In the rows, zero is written as 128.
Each named turn below is shown by a few rows before and after it. Which turns, in which order, take the first row of each later pair to the second? The first pair is answered.
nare (before -> after):
[ 82 126 142 133 142 128  93  80 132 110 162 139]  ->  [ 74 139 112 152 132 162 159 134 121 139 139 164]
[104 139 102 162 144 170 171 181 107 159  89 157]  ->  [126 119 102 131 112 106  42 102 151 158  98  88]
[131 141 120 161 126 125 139 153 120 167 134 108]  ->  [137 132 141 146 142 105  99 117 123 137 153 102]
[130 171 106 145 137 128 117 158 135 164 117 147]  ->  [137 165 125 130 147 104  77 125 139 145 140 138]
pagil (before -> after):
[ 92 121  81 137 103 136 135 126 122 187 120 120]  ->  [121 108 154 115 156 148 184 124  96 100 152 149]
[143 134 125 136 113 131 107 126 141 133 120 136]  ->  [115 141 118 143 122 142 132 133 127 138 128 149]
[ 82 128 153 115 161 106 159 112  99  86 158 149]  ->  [127 130 135 104 120  70  77  92 134  86 136 107]
[125 168  99 166 139 128  57 126 163 166  89 149]  ->  [ 94 158 131 166 190 165 145 138 120 141 116 198]
Luva (before -> after):
[149 133 161 134 151 143 155 134 116  86 128 149]  ->  [123  79 135 111 104 133 154 110 137 129 141  96]
[161 115 180 119 145 158 210 164 109  75 133 150]  ->  [118  62 155  88  89 106 130  79 145 124 169  62]
[106 140 150 106 160 112  83 106 106  99 156 160]  ->  [115 104 135 106 131 151 185 155  92 112 137 151]
Rokof (before -> after):
[150 122 140 108 149 140 129 124 107 113 176 140]  ->  [170 135 135 117 146 141 106 131 111 104 163 144]
[ 94 134 123 133 151 159 161 139  96 139 155 152]  ->  [161 158 125 143 136 154 143 171 109 113 115 147]
[131 119 101 127 108 117 126 130 124 157 136 109]  ->  [134 112 104 127 106 120 136 140 125 151 131 104]
[128 113  72 137 105 129 124  98 135 171 110  84]  ->  [135  99  74 131 100 138 157 107 134 163 108  83]

Between the rows of a pair lie 2 to 4 turns.
[115 108 173  99 155 157 190 123  94  98 167 136]  ->  [127 179 130 118 138 105  35  91 135 133 134 125] => nare then Luva
[116 181 126 163 179 146 128 163 107 129 119 207]  ->  [145 111 192 104 175 121 142 127 105  59 166 157] => Luva then pagil then Luva then Luva
[138  81 146 118  99  96 126 100 135 108 141  91]  ->  [162  94 135 121  84 102 115 118 149 109 121  86] => nare then pagil
[ 90 198  91 156 171 180  77 159 127 138 120 164]  ->  [145 118 167 116 165 192 175 159 111  45 155 126] => Luva then pagil
[116 134 123 136 154 103  63 141 153 164 117 117]  ->  [ 73 109 124 135 159 131 143 154 127 181 136 132] => pagil then Luva
[150 128  82 149 109 146 148 200 132 147  76 122]  ->  [165 165 141 139 180 118  74 150 129  85  99 158] => pagil then Luva then Luva
[100 129  84 146 117 137 111 126 121 175 125 138]  ->  [114 155 108 146 143 120  71 106 124 149 126 151] => Luva then nare
[160 129 149 114 121 101  78 113 149 104 110 102]  ->  [101 113 171 111 162 125 139 102 111 100 157 137] => nare then Luva then Luva then Rokof
[177 145 124 120 125 147 133 149 136 107 119 154]  ->  [160 141 105 114 102 127  83 119 153 136 126 128] => pagil then pagil then nare
[134  62 137  97  79 101 109  81 151 133 158  64]  ->  [180  66 137 108  57 118 152 129 152 120 126  68] => nare then nare then pagil then pagil
[ 56 132  94 138 125 130  69  64 159 150 129 137]  ->  [ 39  93  91 132 111 151 142  83 146 160 141 123] => Luva then nare then pagil then Luva
[ 81 172  97 139 144 107  38  97 136 171 131 142]  ->  [ 33 125 125 121 158 119 103  79 113 162 175 141] => pagil then Luva then Luva
[175 115 156 107 121 111 111 134 134  93 124 119]  ->  [122 143 115 136 128 146 160 172 118 150 109 156] => pagil then Rokof then Luva then Luva
[135  73 146  99 102 130 163 120 128 109 152  88]  ->  [131 112 160 100 140 102  87  83 129  97 165 114] => nare then Luva
[159 122  85 169  89 117 155 149 119 130  49 150]  ->  [ 89  89  92 152 102 124 199 121  99 152  96 157] => Rokof then Rokof
[150 186 124 147 157 115  84 133 123  98 106 163]  ->  [170 105 132 124 111 142 188 158 115  90 112 117] => Luva then pagil
[134  52 149  79  91 116 136  89 124 104 162  60]  ->  [172  66 141  84  75 113 116 107 141 100 136  56] => nare then pagil
[ 62  94 121 119 108 119 112  92 138 162 162  98]  ->  [ 56 104 109 131 116 147 157 123 129 174 147 120] => nare then nare
[ 67 160 124 133 124 126  92  90 136 132 107 150]  ->  [ 94 142 144 129 124 164 183 140 124 104  98 158] => nare then Rokof
[ 97  94 135 119 123 141 190 132 106 137 149 122]  ->  [102  78 127 106 102 128 166 115 123 140 149  95] => nare then pagil then nare
[144  79 148 113 154  68  94  63 138 137 166  76]  ->  [163  66 147 127 151 119 220 144 108 128 142  97] => Rokof then nare
[167  84 154 105 135 139 177 114 128  83 129 114]  ->  [101 105 155 111 175 122 136  71 116 109 160 138] => Luva then pagil then nare
[122 134  97 113  98 132 124 123 163 178 119 127]  ->  [135 129 148 106 146 148 179 131 138 115 137 161] => nare then Luva
[143 123 156 107 126  97  83 101 146  86 150 110]  ->  [106 181 120 153 157 135 108 149 126 130 120 174] => pagil then Luva
[144 116 112 129  89 115  92 110 156 150 130  82]  ->  [ 83 149 135 139 170 130 113  97 118 141 160 153] => Luva then Rokof
[121  68 162  96 117 113 137  89 129 103 165  85]  ->  [172  76 154  99  96 114 133 114 144  91 136  74] => nare then pagil
[167 159  95 157 118 131 102 151 130 147  91 129]  ->  [ 92 131  82 144 114 131 119 121 122 189 129 116] => Luva then Rokof
[ 84 134 141 123 160 119 101 104 103 140 144 143]  ->  [125  94 121 112  94 114  99 110 129 158 121  87] => Luva then pagil then nare then Luva
